One hidden turn or mirror swaps the rows below in pairs. Which row is each named row swapped with?
k903: [ 18 -10   4 -10   9  -9  -5  10  -8  -1   3  -3   3  -9   5   2   3  -5
  -4  -1  -7   4]
k68: [ -2  -5  -2  14  -3   3  13 -16 -17   3   1   7  -2  -3  -3  -9   7  -4
   2   5  12  -7]
k762: [ -1 -11   9  10  14   3   1   0  -2  -5  -3   5  -4  -2  -7  -9 -10 -10
  -3  11  11  -3]
k658: [ -8  -4  -3  -6 -11  -3  -2   7  -5  -2 -11  -2  -2  -6  -2  -8  16   2
  14   8   1   2]
k832: [ 5 -5  7 -3  5 -3 -4  7 -6  3  4  1 10 12  6 12 -1  9 -1  8 -5  2]
k520: [  4  -5  -7  -8  -2 -19   2 -11  -6   3   7   0   0  11  10  -5   8   0
   5   1   1  17]
k36: [  8  -6  -8  -5  -1 -17   1 -12  -2   2   5   0  -2  12   9  -5   3  -4
   3   5   0  17]
k895: [-14   6   6   4  -2   4  12  -7  -3   0   2   1 -11  -3   4 -12  -1 -14
   9   5   1  11]
k281: [  8  -8  -7  -2   0 -18  -1 -12  -2   1   3  -1  -3   9   8  -8   2  -7
   1   7  -1  17]
k740: [ -2  -8   8   9  16   5   3   1  -3  -2   0  10   0  -4  -9 -10  -9  -5
  -2   8  11  -6]
k916: [ 4 -5  9 -2  6 -2 -3  8 -4  2  6  6  9 13  6  9 -2 11 -2  8 -3  1]
k940: [  9   4  -2   2  11   8  -1   0  -9   9   1   5  -9   3  15  -1   7  11
   5   8 -10  -3]
k500: [ 3 -6  9 -1  6 -4 -3  7 -5  3  4  6 10 13  6 10  0 11 -1  8 -6  2]
k750: [  3  -1  -3  -1 -14  -1  -1  -3 -11  -1  -5  -5  15   8   0   2  10   3
   1   8  -7   7]
k609: [ -9   4   6   3  -3   3  10  -6  -5   3   2  -2 -11 -10   0 -13   3 -16
  11   6   1  11]
k847: [ 16  -8   7 -11   8 -11  -3   9  -9  -1   3  -5   1 -10   8   0   3  -6
  -3   0  -7   4]
k443: [  9  -3   6  -9  -3  -9  -3   6  -9   1   2  -5   0 -12   4  -6  10 -16
   1   1  -6  13]
k549: [ 18 -18   7  -3   7  -3   2   4  -8  -3   1  -5   7  -6   4   6   0  -2
  -5  -1  -7   1]
k463: [-10  -5   8   1  13   5  12   4 -17  -5   7   0   1  -8   0  -6  -4   4
   5 -12   6  -6]
k272: [-11  -6   8  -4  11   1  10   5 -16  -3   6   6  -4  -7   3  -9  -6   4
   8 -14   7  -3]
k32: [ -5 -10   8  10  16   5   6  -1  -8  -2  -3   9  -1  -4  -8 -11  -7  -6
  -1   5  12  -7]
k95: [ -3  -8   8  13  16   4   2  -1  -5  -1  -1   9   0  -5  -9 -11  -8  -6
   0   7  10  -7]
k753: [-2 -4  7 -3  9 -2  1  4 -3  2  5  4  7 17  8 12 -3  9  1  8 -3  1]
k481: [ 12  -9  -1   6   4 -12  -5 -10   2  -3  -3  -5  -4   4   4  -9   0 -11
  -2  13   3  15]
k20: [ -5  -1  -7   5   7   2   4  -1 -18   4   4   8   7  -8   1 -10  18  -4
  -6  -5   6  -7]
k530: [ -2  -6 -10  11  12   2 -11   1 -12  -9  -7   8  -4  -4   5 -15  -1   3
  -8   4   1   8]
k884: [-9  0  7  0 11 -2  7 -4 -5  1  5  2 -1 16 13  9 -6  7  4 10  1  7]
k575: [ -4  -5  -8   1   6  -7   1 -12  -8  -7  10  -3 -11  -4  13   7  19   4
   3   4   6  -1]
k434: [ -7   1  -3  -7  -9  -1  -1   8   1  -8 -10   0  -1  -7  -3 -10  15   3
  12   4  -2   2]
k773: [ -9   2   6   3  -3   1  13  -6  -3   2   3  -1 -14  -6   4 -13   2 -15
  11   7   2  12]
k638: [  3  -4  -9  -7   0 -18   2 -11  -2   1   7  -3   0  11  10  -6   6  -3
   4   3   0  18]
k181: [-12   5   3   0  -1   2  11  -9  -2   1   1  -1 -11  -2   1 -13   0 -15
  13   5   1  12]
k767: [-10 -11   8   3  12   7  12   0 -15  -7   6   0   3  -5   2  -3  -7   5
   3 -13   5  -4]
k532: [-17   6   6   3  -1   3  14  -8  -4   2   2   0 -10   1   7  -9   0 -10
  12   4  -3  11]
k844: [ -4  -4  -9   5  14  -2  -1   1 -17   0  -2   7  10 -10   3  -8  16  -2
  -9  -6   3  -2]
k429: [-11  -7   6  -6  13  -3  11   3 -17  -4   6   4  -4  -9   2 -10  -7   4
   9 -12   7  -1]
k166: [  5 -12  -1   2  -7   8  -3  11 -17  12  -3   0  -1  -8   4  -2   4  12
  12   0  -1   0]
k282: [ -9  -2  -2  -7   5  -9  11  -5 -17   5  11   4  -5  -3   5  -9   1   1
  15 -12  10   6]
k410: [  6 -11  -6  -2 -12   4  -5  10 -17   9  -1   0   4  -6  -2  -3   7   8
   9   2  -1   3]
k157: [  4 -19  -1   0 -11  -2 -13  -4 -10  -9   6   6  -8 -10   1   1  -1   3
   6  -1   6   2]
k345: [  6  -2  -5  -3 -16  -3  -4  -2 -11  -1  -1  -7  11   7   0   1  11   5
   0   8  -6   5]
k405: [ -5  -7  -7   5  12   3  -6   2 -13 -11  -8  10  -4  -3  -1 -19  -1   6
  -3   8  -1  10]
k251: [  5  -5  -5  -4  -3 -18   1 -11  -5   2   7   0  -5  11  11  -4   5  -5
   2   5   0  19]
k213: [ 15  -7   6  -8   6  -8  -4   9 -10  -1   1  -4   1 -11   2   0   5 -10
  -3  -5 -10   7]
k810: [  4 -11   8   6  13  -1   0  -6   1  -4  -8   0  -4   2   0 -11  -9 -13
  -2  15   6   6]
k90: [ -7 -12  -1  -5  -4   4  -4  -1  -1 -13 -11  -9  -7  -6   1 -10  12  -1
  14   6   2   4]
k63: [  6 -13  -7   1  -9  -6 -15  -6 -11 -12  10   7  -4  -1   0  -4   7   4
  -1   3   8   3]
k683: [-8 -1 -1 -9  6  5  1 -8 -1 -7  2  9  6 -8  4  4 15 -7  6 -8 -4 -9]
k5: [-7  2 -1 -7  1 12  5 -4 -3 -3  1 10 -1 -6 -2  1 16 -5 13  2 -4 -9]
k27: [ -4   1 -11   4   1 -13  -1  -7 -12   1   8   1  -8  -6   7  -3  19   2
   2   3  12  -6]
k694: [  4   0  -4   2  10  10   3   3  -8   9  -6   9  -8   1  15   1   7   9
  10   6 -10  -2]
k964: [ -6  -3  -3  10  -3   4  16 -13 -16   1   2   7  -4  -6  -5 -11  10  -4
   2   4  10  -7]
k243: [ 19 -16   5  -6   7  -8   0   9 -12  -3   3  -4   6  -5   2   2   3   1
  -5  -1  -5   3]
k433: [  6 -10   6  -2 -11  10  -4  -8  -5  -3  -2  -3   5  10  -1  -4  -2   6
  -3  10  -7  10]
k569: [ -4  -4  -1   6  10  10  15 -22  -9   0   6   9   0   2  -3  -2   3  -2
  -6   6   3  -1]
k74: [ -8  -6   4  -4  10  -3  10   2 -19   0   8   6  -6  -5   1  -8  -3   6
  11 -18   5   1]
k23: [-18   4   5   3   5   2  16  -8  -3   1   2   2  -6   9  10   0   0   1
  14   5   0   9]
k693: [-1 -5  7 -2 11 -2  1  5 -3  0  5  6  8 14 10 12 -3 10  2  9 -3  3]
k237: [  1 -11  10  11  15   4  -1   0  -1  -5  -2   5  -2  -3  -4 -10 -10  -9
  -1  10  11  -3]
k851: [  2   1 -10   5  -1 -13   0  -6  -9   0  10   5 -13  -8   6  -2  16   6
   2   2  12  -5]

k63 pairs with k5
k166 pairs with k844
k847 pairs with k429
k90 pairs with k575
k463 pairs with k243
k23 pairs with k481
k767 pairs with k549
k810 pairs with k884

